Here are some points:
[ -5  11   1  24 -87  44  18   2]
[-10  14   3  18 -51  37  16  -3]
[-13  23 -10  10  19  19   6 -14]
[ -5   7   0  13 -67  46   8  -3]
[ 28 -19  10   2 -24  18  26  -9]
[-11 -23   1 -20  11 -36  -8  35]
[-12  30 -13  13  22  33  12 -17]
[-19 -23   4 -25  15 -56 -21  49]
[ 36  -8  29 -39  -2 -26 -22   6]
[-27 -26   1 -21  35 -47  43 -22]
[-57  33   5  50  -9  51  25 -19]
[22 21 -6 10  5 19 -8  7]
[ 53 -17  37 -28  -3 -22 -25  12]
[-27 -25   2 -15  31 -37  40 -22]
[-68  50  -2  55 -15  60  34 -19]
[-12 -18   0 -19  22 -54 -31  33]
18 more points follow, each with its number after it:
[ 44   1  19 -37  -2 -26 -22  16] 0
[-24 -29   3 -15  16 -39  26 -13] 1
[ 24  26 -13  13  -1  10 -15  18] 2
[-51  36   2  47   2  59  25 -28] 3
[ 30  -7  24 -33  -4 -23 -18   9] 4
[ 37   1  23 -27  -1 -11 -22  10] 5
[-38 -17  -7   6  28   5  -7  17] 6
[-58 -26 -17  14  30  19  -9  12] 7
[-69  29   0  58  -6  76  27 -30] 8
[-14  38 -19  16  34  45   3 -16] 9
[ 22  23 -15  18  10  -2 -14  10] 10
[  6   3   1 -14 -43 -33  13 -33] 11
[ -9 -25 -12 -27  33 -49 -24  46] 12
[ 40  -9  27 -21 -10  24 -35  15] 13
[-30 -21  10 -26  33 -49  51 -18] 14
[ -7  10  -4   2 -14   5  11 -20] 15
[ 51   8 -13   7  12 -23 -34   5] 16
[-18 -20  10 -10  -3 -10 -20  16] 17
Which three of these numbered points are nearest to each point below by angle, seen from the average point of the first points? Their numbers follow each, nearest first.
[ 49   9 -12   8  17 -29 -34   8] > 16 10 2
[ 16 -40  47 -55  58   4 -20  -6] > 4 5 0
[ 52  -8  27 -38   1 -26 -24   8] > 4 0 5
[ -4 -14  -1 -23  19 -52 -20  41] > 12 17 4
[-42 -14  24   9   6  -2  -3  -7] > 7 6 17
[-28 -14   0 -14 -13 -17 -29   9] > 17 12 6
[-41  38  -5  54 -11  55  11 -21] > 3 8 9
[ -2 -21  -5 -35  18 -64 -37  52] > 12 17 4
[ -6 -23   1 -10   5 -40 -12  38] > 12 17 4
